In the data rows, 128 means zero.
Here are some points, one per row:
[106 107  99 101 197 117 137 189 156  99  49  78 159  97  92  84 103 192 117  74 139 125 186 155 128 131 149 139 114 151 140 153]
[144 106  92 119 119 120 111 147 185 160  78 100 120  96 203 158 144  91 163 140 123 118 105 164 138 138 146  75 112 116 136 102]
[160 134  71 117 150 122 150 130 115  76 164 152 120 104 114  85 130 176  62 112 159 121 160  73 160 142  99 160 129 167 147 126]
[ 89 114 200  98  73  81 100 125 112  99 130 236 149 135  78 159 154 128 166 125 123 162 151 105  77 167 152 191 114 142  77 112]
[146 181 101  73 175 106 127 119  90  80 142 199 108 107 134 145 112 101 182 128 162 169  93 110 200 131  88  63 163 102 182 170]
[100  89 119 137 182  98 169 122 143 162 106  76 125 115 153 134 139  94 162 111 143  97  85 150 185 160 136 162 120 181 117  72]
[138 176 138 148 111 118 134 148  98  67 204 154 155 134  84 177 124 145  66 158  96  97 124  98  89 126 128 100 139 150 114 169]
[127 148  77 109 104 147 138 138 141  63 106 176 160  84  90 164 150 126 163 177 150  78 115 133  59 224 138  97 135  47  90 153]
[178  87 118 133  78 124 110 153 126 125 138 129  98 147 130 151 101  65 101 105  98 224  78 159 182 153 160 122 135 118 102 129]
[173 120  64 100 140 116 134 120 120  90 138 185 143 106 120 149 117 153  23 125 147 114 140 105 166 175 118 102 139 124 163 140]
[144  98 205 142 111 152  87 171  83  84 154 210 137 132 121 103 145 167  55 136  93  84 122 118  97 143 148 130 158 107 111 150]
[150  75 144 153 132  87 147 122 151 154 221 161  99 144  78 160 121 150 122 128 156 126 136  28 174 157  98  75 109  56 179 142]
[175  72 160  57  66 118 186 142 124 106 131 195 133 160 121 107 123  97 119  93 159 111 169 104  62 118 151 122 187 151  83  96]
[121 112 138 101 180 139  79 135 160 111 163 104 103 133 143 127 200 105 164  83 128 105 113 203 141 158 150  86  88 133 175  89]
[139 147 152 168  97 125 169 122 117  87 173 166 150 158 109 156 121  99  81 117 107 162  50 129 186 104 172 160  82  78 107 147]
[139 131 168  97 106 125 166 139 103  86 154 175 128 164  75 115 153 145 117 156  84 113 126 110  99 102 126 180 146 132  66 143]
[149  78  83 117 204 126 100 143 128  99 140 167 102  84 162  63 118 137  93 121 171 135 179  99 163 145  92 132 138 139 147 142]
[168  71 153 129 118  98 104 111 140 121 172 153 143 122 114 204  98 130  73 150 152 131  62 145 182  89 204 167  83 128 108  96]
[159 148  62 119 143 109 157 108 114  86 139 180 155 116 100 129 122 133  31 117 146 144 147 113 168 161  94 103 141 119 153 145]
[130  93  98 143  81 148 152 141 184 148  97  45 153 145 136 145 188  98  87 133 131 167  62  82 140 131 153  70 115 140 106 118]
[143 150 100 140 109 146 152 141 106  73 186 165 165 138 124 179 124  86  98 163  60 122 113 130  79 124 135 100 158  97 119 135]
[165  94  63 132  91 120 130 126 133 104 123 114 124 142 110 193 130 189 128 120 162  96  99 109 223 158 160 137  87  65 101 149]
[143 139  66  99 213  66 163 194 156 157 100 173 112 127 127  65 166 113  98 121  84 143 120  91 170 121 152 142 146 107 131  40]
[133 151 115 163  98 109 178  98 127 100 134 205  91 137  79 149 101 148  62  88 155 152 121 147 162 106  73 145 158 105 219 147]
[127 126 143 110  95 123 136 164  85  59 187 178 167 161 112 133 132 157  80 143  99 119 139 133  75 116 117 122 141 140 111 156]
[132  82 149  82  89 125 109 130 173  77 120 150 138 153  91  39 104 132 146 180 113 114 140 140 149 133 112 129 179 198  31 160]
[142  85  95 121 119 145 102 103 127 184 144 149 141 147 118 225  88 137 119 169  48 127 154 128  64 149 129 101 142  73 187 120]
[128 104 177 138 151 122 123 143 152 136 107 136 123 101 134 166 161  74 136 103 114 150  94 114 193 144 164  65 131  80 107 131]
[113 106 159 108 149 158  90  96 122  99 253 149 139 133  84  87 168 131 151  87 130 114 150 219 157 155  95 105  97  68 226 101]
[139 157 119 140 152 140 148 115 109  98 150 164 163 125  63  92  88 167  59 101 174 147 123  63 153 133 122 136 148 121 184  88]
[125 135 111 123 165 129 126 113 127 121 151 139 116 108 112 105 125 205  52 118 176 106 141  96 115 112 106 203 121 194 107 131]
[123  87  48  48 215 117 140 145 146  75 116 147 104 126 136  79 162 130  72 122 138 142 155  92 144 123 148 160 146 163 162 149]
[135 170 158  96 144 147 118 137 112  90 170 174 109 170 122 126 132 152  79 155 102  78 144 129  98  98 122 204 127  97  61 151]
[160  88 146  92 212 105 130 168 162  86 106 138  95 137 126 103 143 124 163 100 136 139 107 112 160  76 130 180 120 155 104 118]
[163  73 166 144 135  66 173 158 119  90  69  75 105 109 146  58 135 190 146 118 178 132 125 133 101  96 105 204 131 112 174 142]
[159 195 105  89 195  82 142 130 100 123 201 125 167  98 108  77 128  99  91  76 165 153 128  68 123 158 138 151 138  83 131 179]
[113  95 163 166 202 130 169 177 157 119 125 107 105 130 172 143 119 120 108 102 106 112  77 106 175 175 158  48 112 165  86 100]
[151 155 103 164 134 126 162  87  84 122 168 157 155 113  87 113  84 127  46 135 169 136 159  94 157 115 100 118 147 158 160  88]
[188 101 183 123  66 126 134 101 164  72 171 112 132  92 141 157 113 175 115 134  67 153 130 120 145 149 173  37 154 128  99  76]
[160  79  74 118 102  94 126  94 132 107 141 148 149  97 146 188 112 171  68 130 157 112 129  99 219 147 145 132 106 105 133 180]
[110 170 122  79 216 120 160 119  90 127 167 182  86 101 115 101 132 176  93 129 170 138  93  96 131  84 151 162 120 180 124 151]
[109 105 179 163 138 127 122  89 118 144 147  90 119 101  58 141 139 133 141 129  82 113  89 103 116 106 143 205 223 189  70 160]
[161 116 101 144 164 137 117 143 107 156  80 159 148  67  44 118 111 142 130 120 132 129 167  88 188 122 131  56 129 106 169 198]
[102 112 121 162 115 114  87 139  64  87 149  93 137 164 128 169 150 117  30 165 156 124 226 137 122 112 161 107 163  92  69  93]
[139  90 112 182 101 174 134 182 134 105 135 149 132  63 180 145 136  70 146 139 104 138 127 101 179 132 156  99  95  86  91 118]
[ 86 110 101 150  64  74 110 165 102 153 151 190 160 144 181  64 119 216 146 119 116  95 134 121 103 107 114 151 168 164  87 164]
[193 101 114 116 126 117 122 164 125 143 140  79 130  52 171 148 125 138 214  93 155 113 108 105 128 147 157 172  76 155  74 123]
[119 122 130  94 102  91 154  96 110  98 119 168 157 174 110 113 151 159 161 133  89 125 147 115  87  94 133 171 158 180  90 135]
[123   5 163  85 102 109 132 138  95 127 108 206 181 151  88 151 143 163  91 123 107 122 157 149  77 161 101 127 125 198 121 155]
[186 147 105 105 147 131 109 116  95  75 190 124 153 165  86 172 123 121  97 171 114  88 156 133  78  96 161 126 133 104  83 145]
[ 78 172 147  26  72 133 160 154 150 148 139  73 139 104 107 157  72 145  52 124 147 110 150 156 184 162 116 127 133 103 236 145]
[151 104  74 120 120 131 142 125 109  99 136 130 156 136 122 160 118 110 139 111 120 148 123 107 232 158 157  64 121  67 122 160]
[161  38 160 151 104 173 100 170 169  88 106 156 129  73 156 173 143 107 128 119 124 138 114  99 143  97 160 111 110  68 128 166]
[151 104 108 150 165 135 108 123 113 116  92 128 155 125 147 142 112 144  69 114 119 122 146  75 172 162 141  62 129  86 192 187]
[113 108 176  92 171 107 158 132 162 128 112 143 101 140 133 136 150 126 123 109 130 167  81 120 151  76 170 159 110 168  71  98]
[127  92  81  67 127  71 175 137 150  95  97 156 125 164 114 134 162 127 148 127 129 154  91 162 128 108 147 164 124 196  92  96]
[109  74  61 141 133  99 165 113 189  77 214 176  87 114  68  98 107 140 146 100 162  91 129 187 145  71 195 138 181 112 122 156]
[133 119  74 117 121 156 129 131 167  88 192 151  93 203 162 186  93 181 179 122  86 128 131 137  53 106 117 158 135  52  83 117]
[152  84 120 114 167 160  88 115 117 126 128 175 130 114 121 114 114 163  30 136 174 123 132  82 175 183 105 110 137  88 148 140]
[ 93 187 100 112 129 130 147 124 127 101  71 117 109 171 100 134 138  84 141 120 162 100 111 121 151 156 134 180  65 247 210 127]
[159 136  87 125 118  95 145 119  98 103 147 155 155 128 114 160 105 137  77 117 133 127 117 102 215 178 159  83 116  87 136 170]
[128  95 100  93 114 158 108 146 125 117 154 119 123  93 137 164 127 179  70 115 156 100 143  84 220 125 111 122 145  79 203 154]
There is one direction along which these points spread out most. Take the direction at right angles to it along which they spread out most. Go by this last direction. Where along it does each point below lie, from 0 to 99? The average is 50, and the first point in the table lies past the average. One standard deviation of the points above along it is 16.
[130  93  98 143  81 148 152 141 184 148  97  45 153 145 136 145 188  98  87 133 131 167  62  82 140 131 153  70 115 140 106 118] 79
[139 131 168  97 106 125 166 139 103  86 154 175 128 164  75 115 153 145 117 156  84 113 126 110  99 102 126 180 146 132  66 143] 39
[128 104 177 138 151 122 123 143 152 136 107 136 123 101 134 166 161  74 136 103 114 150  94 114 193 144 164  65 131  80 107 131] 78
[188 101 183 123  66 126 134 101 164  72 171 112 132  92 141 157 113 175 115 134  67 153 130 120 145 149 173  37 154 128  99  76] 62
[121 112 138 101 180 139  79 135 160 111 163 104 103 133 143 127 200 105 164  83 128 105 113 203 141 158 150  86  88 133 175  89] 74
[151 104 108 150 165 135 108 123 113 116  92 128 155 125 147 142 112 144  69 114 119 122 146  75 172 162 141  62 129  86 192 187] 47
[143 150 100 140 109 146 152 141 106  73 186 165 165 138 124 179 124  86  98 163  60 122 113 130  79 124 135 100 158  97 119 135] 43
[160  79  74 118 102  94 126  94 132 107 141 148 149  97 146 188 112 171  68 130 157 112 129  99 219 147 145 132 106 105 133 180] 47
[123   5 163  85 102 109 132 138  95 127 108 206 181 151  88 151 143 163  91 123 107 122 157 149  77 161 101 127 125 198 121 155] 42
[144  98 205 142 111 152  87 171  83  84 154 210 137 132 121 103 145 167  55 136  93  84 122 118  97 143 148 130 158 107 111 150] 34
